One vector is turned by the same rotation once a tick. Each row is the vector after some number of ticks, and that number follows the row.
The counts run from 0 to 167.
[-0.93 -0.21  0.10  1.32 -3.14  0.48  2.54  1.63 -1.57 -0.98  2.33 -0.89
  1.01 -1.49 -0.84  0.26 -0.88 -0.31  1.36 -0.54  2.34 -1.54 -2.68 -3.21
  0.78  1.12 -0.99 -0.12  0.00 -2.60  0.96  2.79 -2.15 -3.18 -1.45  2.30
 -1.48 -0.97  1.33 -0.65 -0.28 -0.65 -0.87 -1.55 -3.50  0.64 -2.39 -3.51
 -4.07  1.32  0.94  0.14 -1.58 -0.35 -0.79 -3.30 -1.93 -1.57]	119
[-3.02 -1.52 -0.02 -0.73 -2.33 -0.82  3.41 -0.51  0.77  0.12  0.03 -0.69
  0.32 -0.71 -1.68  0.45  0.91 -1.79 -1.32 -1.69  2.07  0.14 -2.72 -4.34
 -1.04  1.00  2.72  0.31 -0.53 -3.66  0.51  1.84 -1.67 -3.46 -1.51  1.57
 -2.38 -2.30  0.91  1.19 -1.18 -1.60  1.16 -0.98 -3.45  0.91 -1.04 -1.55
 -3.76  0.23  0.87 -2.71 -0.55  0.75 -0.59 -3.22 -1.58 -2.33]	122
[-2.30 -3.42  0.76 -0.78 -1.21  2.72  2.14 -2.10 -1.75 -1.92  1.07 -1.12
  2.79 -0.19 -0.38  2.19  2.91  2.33 -0.75 -0.20  1.53  0.76 -1.35 -5.33
 -2.92 -1.09  0.04 -0.13 -2.83  0.19  0.65  3.36 -0.11 -1.10 -0.83 -1.88
 -1.09 -0.32 -0.15  1.56 -2.62  0.88 -0.82  1.39 -2.80 -0.68 -1.16 -2.35
 -3.29  0.56  0.63 -1.83 -0.94 -0.40  1.60 -1.85 -0.60  2.28]	18
[-2.43 -0.55 -0.68  0.94 -2.13  1.21  3.24 -0.96 -0.72 -2.65 -0.27 -1.42
  1.80 -0.76 -0.81  1.27 -0.09  1.49 -0.56 -0.15  3.45 -1.54 -1.47 -3.51
 -0.17  0.96  1.97  1.45 -1.37 -1.18  2.68  2.90 -1.18 -2.96 -1.53  0.91
 -1.96 -1.45  0.88  1.49 -2.74 -0.89  1.48  1.08 -4.10  0.99 -1.06 -1.86
 -4.32  0.07 -0.87 -1.60 -2.53 -1.23  0.54 -2.01 -0.85 -1.17]	116
[-2.88 -1.99 -2.08  0.19 -1.91  3.38  0.41  0.03 -0.08  2.55  1.09 -1.04
  3.55 -0.03  0.55 -0.32  2.59  0.48  1.02 -0.37 -0.42 -1.05 -2.77 -4.10
  0.94 -1.50 -1.21  0.01 -0.06 -0.52 -3.54 -0.13 -1.64 -2.32 -0.78  0.00
 -0.27 -1.89 -2.82  1.75 -3.83  1.11 -1.25 -3.13 -0.37 -1.48 -1.06 -1.35
 -0.97  1.63  2.35 -0.05  0.07 -4.00 -0.15 -1.90 -0.58  1.50]	90
[-1.87  0.38  1.04  0.66 -4.75  0.10  2.27 -0.28 -0.44 -0.97  0.34 -2.35
  0.42 -1.65 -1.90 -0.81  0.09  0.34 -0.87 -1.01  2.64 -0.90 -3.56 -2.89
  1.56 -1.24 -1.04 -0.43 -0.78 -1.81  2.38 -0.79 -1.25 -3.27 -1.12  1.82
 -1.12 -3.14  1.00 -1.25 -1.30 -2.28  0.43 -1.31 -2.53 -0.73 -1.28 -4.00
 -1.21  0.74  3.88 -1.57 -1.18 -0.03 -0.70 -3.97 -1.05 -1.55]	43
[-2.01 -2.94 -2.64 -0.37 -0.96  1.73  0.16 -4.09 -0.84  0.96  0.14 -2.18
  3.02  0.22  0.07  3.07  2.55  2.37 -0.14 -1.47  1.32  1.63 -2.43 -4.43
 -2.08 -0.97  0.67 -0.46 -1.71  0.24 -0.06 -0.78  0.16 -1.74 -1.12 -1.40
 -1.37 -2.63 -1.33  2.64 -2.47  0.79 -0.08 -1.90 -1.54 -1.22 -0.39 -0.95
 -0.98  1.41  1.87 -3.93 -2.36 -1.91 -0.37  0.89 -0.45  1.81]	82
[-1.42 -0.33  0.03 -0.59 -1.72  2.67  0.03 -1.30 -1.74 -1.98  1.93 -1.44
  0.57  2.52 -0.88  1.70  3.33  1.11 -1.26 -1.58  1.23  1.09 -3.85 -1.87
  0.59  0.92 -0.89 -0.81 -0.40 -0.96  2.62 -0.75 -0.77 -2.01 -0.96  0.18
 -4.12 -4.44  1.45 -0.97 -2.40 -1.20  0.13  0.33 -4.37 -0.49  0.77 -0.90
 -0.21  1.08  4.02 -1.00 -1.85  0.35  0.64 -1.96 -1.36  0.40]	140
[-1.76 -0.16 -0.97  1.07 -2.98  1.03  1.19  1.07 -1.50 -1.97  2.31 -1.53
  0.24  0.19 -1.15  0.59  1.40  0.64  0.55 -0.04  1.16 -1.03 -3.52 -2.27
  2.24  1.35 -1.19 -0.93  0.57 -3.34  1.71  0.04 -1.88 -3.05 -0.99  2.00
 -3.29 -4.36  1.42 -0.40 -0.31 -1.09 -1.21 -1.37 -4.33  0.24 -0.64 -2.51
 -2.48  2.76  2.76  0.17 -1.61  0.65  0.01 -2.38 -2.00 -1.47]	130
[-1.08  0.55  0.72  1.52 -3.46  1.68  2.86 -1.49 -1.03 -1.84 -0.26 -2.42
  2.85 -3.17 -0.90 -0.36  0.01  3.27 -0.30  0.80  1.64 -2.34 -2.18 -2.53
  2.25 -0.96  0.09  0.65 -1.25 -1.75  3.43  1.05 -0.15 -1.56 -1.16 -0.15
 -1.78 -2.49  0.11  1.65 -2.21 -2.30 -0.76 -0.43 -3.42  1.19 -0.85 -4.83
 -3.26  1.23  0.42 -0.85 -0.29 -0.64  0.45 -1.59 -1.48 -0.03]	40
[-2.41 -2.04  0.31  0.56 -1.47  3.33  1.29 -3.13 -0.19  0.43 -1.10 -1.64
  3.58 -0.85 -1.00  1.06  1.49  1.88 -1.07 -0.10  2.36 -0.22 -2.37 -5.25
 -1.35 -2.08  0.47  1.22 -2.18  0.37 -0.47  1.21  0.55 -1.38 -0.86 -1.81
  0.16 -1.25 -1.97  2.57 -3.79  0.83  0.79 -1.46 -1.88 -0.74 -0.90 -1.91
 -0.99  1.04  1.21 -3.34 -1.79 -3.71  1.15 -0.63 -0.57  2.34]	93
[-0.90  0.69 -2.81 -0.33 -3.10  2.00 -0.44 -1.76 -0.24 -1.20  1.49 -2.56
  0.72 -0.70 -1.41  2.27  1.17 -0.29 -0.56 -3.24  1.05  1.64 -2.14 -0.46
 -0.45  0.18  0.68  0.89 -0.43 -0.84  1.15 -1.31 -1.44 -2.08 -1.68  1.09
 -5.84 -4.09  0.24 -1.77 -3.82 -1.22  2.03 -0.38 -3.38  0.22  1.15 -0.29
 -1.99  0.02  0.88 -2.01 -2.66 -2.11 -0.47 -0.49  0.36  0.13]	60
[-2.13 -1.03  0.45  1.09 -2.62  2.96  3.44 -2.07 -0.38 -2.26 -1.24 -1.77
  2.93 -0.44 -0.27  1.19  0.47  0.51 -1.30  0.08  3.65 -0.66 -1.22 -5.03
 -1.13 -1.87  0.68  1.63 -1.64 -0.33  1.46  2.21 -0.77 -2.75 -0.55 -0.68
  0.05 -0.05 -0.89  0.26 -3.97  0.45  1.11  0.68 -2.53  0.22 -1.63 -1.77
 -2.60  0.14  0.22 -2.53 -2.89 -3.19  1.41 -3.01  0.71  1.19]	105
[-0.28 -0.78 -1.31 -0.97 -2.12  0.39  0.42 -2.29 -1.06 -1.92  1.54 -2.99
  2.69  2.12  1.63  1.43  1.72 -1.19 -1.88 -3.18  2.23  0.40 -2.99 -0.74
 -1.73  0.99 -0.63 -0.87  0.87 -3.35  0.92  0.39 -0.99 -3.01 -1.67  1.44
 -3.82 -3.31  1.40 -1.25 -2.96 -0.18 -0.47 -0.12 -4.11  0.69 -0.58 -0.59
  0.16 -0.43  3.47 -1.80 -2.52 -0.38 -0.76 -0.10 -2.03  1.18]	65
[-0.58 -1.09 -2.95 -0.58 -3.55  0.83 -1.09 -0.43 -0.83  0.39  2.05 -2.56
  2.38 -0.04  1.04  0.59  1.93 -2.38  0.34 -3.33 -0.17  0.85 -3.17 -1.18
 -1.12  0.23 -1.03 -1.79  1.56 -3.07 -2.56 -0.30 -1.83 -2.28 -1.45  1.75
 -4.65 -2.98  0.56 -0.55 -1.62  0.63 -1.77 -2.21 -2.98 -0.06 -1.15 -1.77
 -1.35  1.34  1.78 -0.31 -1.34 -1.23 -1.92 -0.07 -1.84  0.25]	67
[-1.72 -0.38 -1.04  0.41 -1.56  1.50  2.14 -1.68 -1.07 -2.29  1.17 -0.92
  0.64  1.40 -1.58  2.44  1.53  1.52 -0.89 -0.17  2.91 -0.99 -2.92 -2.13
  1.00  2.08  1.21  0.41 -1.65 -2.36  3.54  0.29 -1.14 -3.03 -1.35  1.01
 -3.74 -4.25  1.65  0.97 -1.89 -1.66  0.97  0.72 -3.90  0.77  0.32 -1.21
 -1.98  0.91  1.76 -1.21 -2.04  0.62  0.33 -2.26 -1.25 -1.07]	128
[-0.78 -2.11 -2.84 -1.42 -1.94  1.02 -0.02 -3.52 -0.06  0.05  1.49 -2.66
  2.76 -0.31  0.44  2.89  2.27 -0.45 -0.83 -3.79 -0.18  2.55 -1.22 -2.47
 -2.37  0.18  1.23 -0.42 -1.29 -2.29 -0.71  0.30 -0.65 -1.62 -1.52 -0.17
 -4.39 -3.45 -0.48  2.08 -2.80  0.10 -0.47 -1.49 -2.99  0.29  0.86  0.00
 -2.25  0.10  1.14 -3.45 -1.32 -1.27 -0.27  1.28 -1.53  1.35]	70
[-1.56 -0.78 -2.34  0.06 -2.46  2.43 -0.62  0.54 -1.31 -0.15  2.33 -1.81
 -0.57 -1.60 -2.39  1.59  1.69  1.06  0.27 -1.61 -1.31  1.69 -2.35 -2.62
  1.39  0.35 -0.11 -0.25 -0.70 -1.43  0.96 -1.15 -2.06 -0.89 -1.65 -0.18
 -5.91 -4.72  0.50  0.60 -1.29 -0.34 -0.58 -1.66 -2.67 -0.55  0.66 -2.94
 -2.99  2.67  0.53 -0.49 -0.69  0.16  0.96 -1.27 -0.65 -0.11]	136
[-1.82 -1.56  1.59  1.00 -2.47  3.00  2.01 -0.23 -1.24  0.14  2.52 -0.90
  3.33 -2.59 -1.46  0.63  1.37  2.75  2.03  0.11  0.75  0.42 -2.77 -4.56
 -0.03 -2.23 -2.51  0.06 -1.37  1.25 -1.36  2.40 -0.96 -1.54 -0.80 -0.50
  0.96  0.23 -0.76 -0.73 -2.65  0.70 -0.49 -1.24 -1.45 -1.07 -2.20 -3.67
 -0.98  0.85  2.43 -0.63 -2.31 -3.53 -0.12 -2.15 -0.48  2.21]	96
[-2.03  0.73 -1.39  0.35 -3.76  1.83  1.49 -0.55  0.34 -0.62 -0.63 -2.06
  0.49 -1.69 -2.28 -0.12  0.60  0.39 -1.94 -1.48  1.45  0.46 -1.97 -2.01
  1.58 -1.00  1.97  1.78 -1.43 -1.22  1.57 -1.54 -1.19 -2.35 -1.42  1.23
 -5.33 -4.62 -0.14 -0.14 -3.40 -3.09  2.03 -0.62 -2.37 -0.18  1.73 -1.91
 -1.33 -0.59  0.91 -1.13 -0.07 -1.92  1.05 -2.91  0.19 -1.27]	48
[-0.99 -0.76  0.29 -0.18 -2.91  2.80 -0.43  0.18 -0.98 -0.19  2.70 -2.11
  1.62  0.93  0.17 -0.04  3.18 -0.06 -0.32 -1.28 -0.84  0.27 -4.05 -1.66
  1.75  0.12 -3.04 -1.93  0.84 -2.72 -0.69  0.21 -0.59 -1.50 -1.66  0.34
 -4.50 -3.79  0.81 -0.33 -1.69 -0.62 -1.78 -1.35 -4.09 -0.40 -0.10 -3.02
 -0.74  1.91  3.92  0.74  0.34  0.42  0.53 -1.86 -2.34  1.25]	142
[-2.46 -0.97 -1.07  0.38 -3.34  1.71  0.58 -0.87 -1.88  1.74  1.86 -2.13
  5.05 -1.09  1.10 -1.94  1.93  0.37  1.45 -2.81 -1.72 -1.10 -2.58 -2.34
  0.24 -1.40 -2.03 -1.86 -0.16  0.28 -2.06  0.11 -1.91 -2.77 -1.04  2.36
 -0.19 -1.92 -1.51  0.45 -3.36 -0.50 -1.59 -2.31 -1.30 -0.66  0.01 -2.22
 -0.88 -1.08  2.62 -0.38  0.00 -3.54 -2.71 -1.50 -1.71  0.30]	165
[-2.95 -1.24  2.84  0.27 -2.55  3.11  2.39 -0.02 -0.67  0.55  2.51 -0.50
  3.00 -2.40 -1.08  0.35  1.00  2.03  0.97 -0.71 -0.18 -0.32 -2.32 -4.81
 -0.64 -1.50 -2.18 -0.47 -1.57  0.21 -1.12  3.28 -0.38 -1.16 -0.89 -0.41
  1.20 -0.10 -0.06  0.20 -2.64 -0.08 -1.24 -1.16 -2.02 -0.14 -2.04 -3.64
 -1.56 -0.20  2.51 -0.66 -0.62 -3.37  0.24 -1.68 -1.98  2.20]	97
[-2.45 -1.49 -0.12 -0.61 -1.90  0.05  1.17 -1.40  0.68  0.54  0.77 -0.81
  0.00  0.18 -0.81  0.22  1.62 -1.34 -2.36 -1.68  1.12  0.82 -2.24 -3.40
 -0.72  1.41  1.72 -0.03 -0.78 -4.26  0.50 -0.25  0.14 -2.01 -1.98  0.56
 -4.58 -4.21  1.14  1.56 -0.80 -1.71 -0.30 -1.07 -3.24  0.77  0.27 -2.05
 -2.38  1.77  2.14 -2.36  0.66  1.84  1.33 -1.26 -1.86 -0.08]	133
[-2.70 -2.03 -0.58  0.84 -2.19  4.49  0.82 -1.08 -0.63  2.43  0.29 -1.53
  4.04 -1.70  0.10 -0.29  2.28  1.16  0.83  0.31 -1.03 -1.12 -2.45 -4.67
  0.55 -1.71 -0.77  0.04 -0.86 -1.22 -3.03  0.61 -0.27 -1.41 -0.66 -1.12
 -0.17 -1.44 -2.19  2.94 -3.57  1.37 -1.53 -2.60 -0.51 -0.90 -0.79 -2.38
 -1.97  1.63  0.93 -1.18  0.07 -3.72  0.47 -0.73 -1.76  2.41]	91
[-1.96 -1.21  0.51  0.37 -2.87  0.67  2.38 -0.52 -1.52 -1.46  0.84 -1.49
  1.30 -0.13 -1.16 -0.45  2.26  2.36 -0.41 -0.45  2.62 -0.42 -3.01 -4.18
 -0.53 -2.03 -0.23 -1.77 -1.49  0.64  3.15  1.00 -0.92 -2.94 -1.49  0.84
  0.83 -0.80  0.87 -0.04 -2.47 -0.54  0.95  0.18 -2.79 -1.85 -1.63 -2.99
 -1.89  0.17  2.67 -1.63 -0.85  0.94 -0.08 -4.63  0.13 -0.85]	31
[-2.31 -0.57  0.69  1.20 -2.89  4.16  2.82 -0.25 -0.12  0.09  0.05 -1.70
  4.02 -2.96 -0.30 -0.37  0.33  0.54 -0.41  0.55  0.75 -1.33 -0.94 -4.02
  0.65 -1.94  0.62  1.71 -0.55 -0.91 -1.92  3.31 -0.75 -1.64 -0.52 -0.98
 -1.23 -0.34 -1.65  2.09 -4.09  0.21 -0.11 -0.55 -2.03  1.30 -1.21 -2.49
 -3.34  0.33 -1.36 -0.26 -0.30 -4.34  1.40 -2.26 -0.78  1.48]	103
[-1.10 -1.57 -1.47  1.06 -3.12  2.52  1.79 -0.15 -2.11 -0.91  0.29 -1.71
  3.10 -2.66 -0.39  0.04  1.73  3.38  0.44  0.66  0.38 -1.74 -1.59 -4.21
 -0.38 -2.46  0.26 -0.60 -1.38 -0.43  1.53  2.41 -1.13 -1.25 -1.12 -1.26
 -1.23 -1.35 -0.60  2.50 -2.25  0.26 -0.98 -0.57 -2.79  0.16 -1.08 -4.10
 -5.00  2.28 -1.65  0.03  0.31 -0.28  1.40 -2.76 -1.13  0.30]	28
[-1.38  1.28 -2.10  1.29 -3.68  2.68  0.43  0.32 -1.07 -1.60  1.40 -2.52
  0.76 -2.87 -1.85  0.07 -0.38  1.72  0.54 -0.85  0.30 -0.53 -2.33 -0.45
  3.10  0.22 -0.61  0.98 -0.58 -0.94  1.38  0.24 -1.97 -2.54 -1.07  1.06
 -5.16 -4.35 -0.39 -1.38 -3.41 -2.06  0.25 -0.78 -2.99  0.58  0.91 -3.26
 -1.92  1.12  0.35  0.25 -1.64 -3.00  0.37 -1.20 -0.65 -0.29]	50
[-1.40 -0.65 -0.50 -0.37 -3.19  3.11 -0.64 -0.45 -0.83  0.76  1.49 -2.61
  4.86 -0.02  1.76 -1.61  3.25 -0.02 -0.77 -2.96 -2.56  0.55 -3.28 -1.25
  0.33 -1.46 -2.46 -2.49  0.75 -0.80 -1.54  0.80 -0.68 -1.70 -1.45  0.81
 -2.57 -2.70 -0.57  0.60 -3.40 -0.17 -2.08 -0.93 -2.78  0.02 -0.20 -2.36
 -1.39 -0.33  2.34  0.64  1.06 -0.53 -0.19 -0.81 -2.13  1.43]	154
[-2.33 -2.03 -0.46  0.57 -2.24  3.24  1.58 -2.27 -0.56 -0.43 -0.63 -1.72
  3.00 -0.54 -0.89  2.05  1.54  1.92 -0.46 -0.45  2.70  0.56 -2.62 -5.35
 -0.62 -2.30 -0.07  0.85 -2.02  1.09  0.09  0.55  0.24 -2.19 -0.56 -1.71
 -0.06 -0.90 -1.97  0.60 -3.83  1.16  0.53 -0.73 -1.24 -1.54 -1.72 -2.32
 -0.43  1.08  1.95 -2.90 -2.80 -3.15  0.27 -1.38  1.13  2.00]	94
[-3.29 -2.09  0.32 -0.77 -1.85  2.32  3.10 -0.41 -0.73  0.60  0.98 -0.11
  3.88  0.10  0.90 -1.79  3.82  0.77 -0.91 -0.31 -0.42 -1.08 -1.38 -4.71
 -1.25 -1.22 -0.05 -1.09 -0.79 -1.24 -1.41  3.59 -0.98 -1.41 -1.50  0.74
 -0.22 -0.38 -0.53  2.48 -2.82 -0.47 -1.32 -0.10 -3.28 -0.48 -0.96 -1.76
 -3.56 -1.16  1.39  0.29  2.11 -0.14  0.57 -3.36 -1.54 -0.21]	23
[-0.55  0.25 -0.76 -0.05 -2.13  2.23  0.23 -2.37 -1.58 -2.27  3.19 -2.26
  2.98 -0.75  0.37  1.65  1.11  0.59  0.26 -2.43  0.43  0.20 -2.02 -0.47
 -0.54  1.32 -0.87 -0.33 -0.32 -1.97  0.63  1.73 -1.17 -1.25 -1.23  0.93
 -4.59 -3.37  0.99 -0.55 -2.08 -0.98 -1.42 -0.10 -4.65  2.70 -0.09 -1.45
 -1.50 -0.46  1.79 -0.71 -1.91 -1.63 -0.85  1.50 -2.96  1.94]	63
[-1.47 -0.33 -2.67  0.66 -2.80  1.53  1.65  1.12 -1.10 -0.40  2.71 -0.72
 -0.02 -2.48 -2.31  1.35  0.38  1.03  1.64 -1.04 -0.04 -0.71 -1.62 -2.78
  1.65  1.06  1.38  0.70 -1.11 -1.69  0.44  1.27 -2.94 -1.61 -1.70  0.84
 -5.13 -3.65  0.09  1.25 -1.43 -0.88 -0.42 -1.50 -3.40  0.64  0.40 -1.99
 -5.20  1.67 -0.85 -0.37 -0.58 -0.77  0.54 -1.97 -1.39 -1.85]	125
[-1.18  0.58  1.64  1.07 -3.52  0.68  2.27 -2.09 -0.38 -2.24 -0.64 -1.61
  2.15 -2.29 -1.24 -0.59  0.33  2.72 -2.12  0.28  2.97 -1.78 -2.71 -2.97
  1.45 -0.80  0.36 -0.08 -1.69 -1.75  3.82  0.39 -0.05 -2.15 -0.90  0.25
 -1.45 -2.69  0.68  1.19 -1.83 -2.35  0.96 -0.26 -3.60  1.41 -0.98 -3.78
 -2.09  0.35  1.98 -1.42 -0.80  0.37  0.51 -1.83 -2.08 -0.01]	41
[-1.01  0.66 -1.23  1.65 -4.31  2.36  1.81 -0.12 -1.54 -1.20 -0.03 -2.06
  2.54 -3.01 -1.01 -0.67  0.27  2.91  0.46  0.85  0.97 -2.29 -1.87 -2.41
  2.89 -1.35 -0.05  0.59 -1.38 -0.57  2.93  0.58 -1.96 -1.83 -1.15  0.27
 -1.97 -2.90 -0.69  1.58 -2.54 -1.36 -0.28 -0.85 -2.69  1.04 -0.36 -4.55
 -3.22  1.35 -0.13  0.55 -0.77 -0.78  0.45 -2.09 -0.55 -0.55]	39
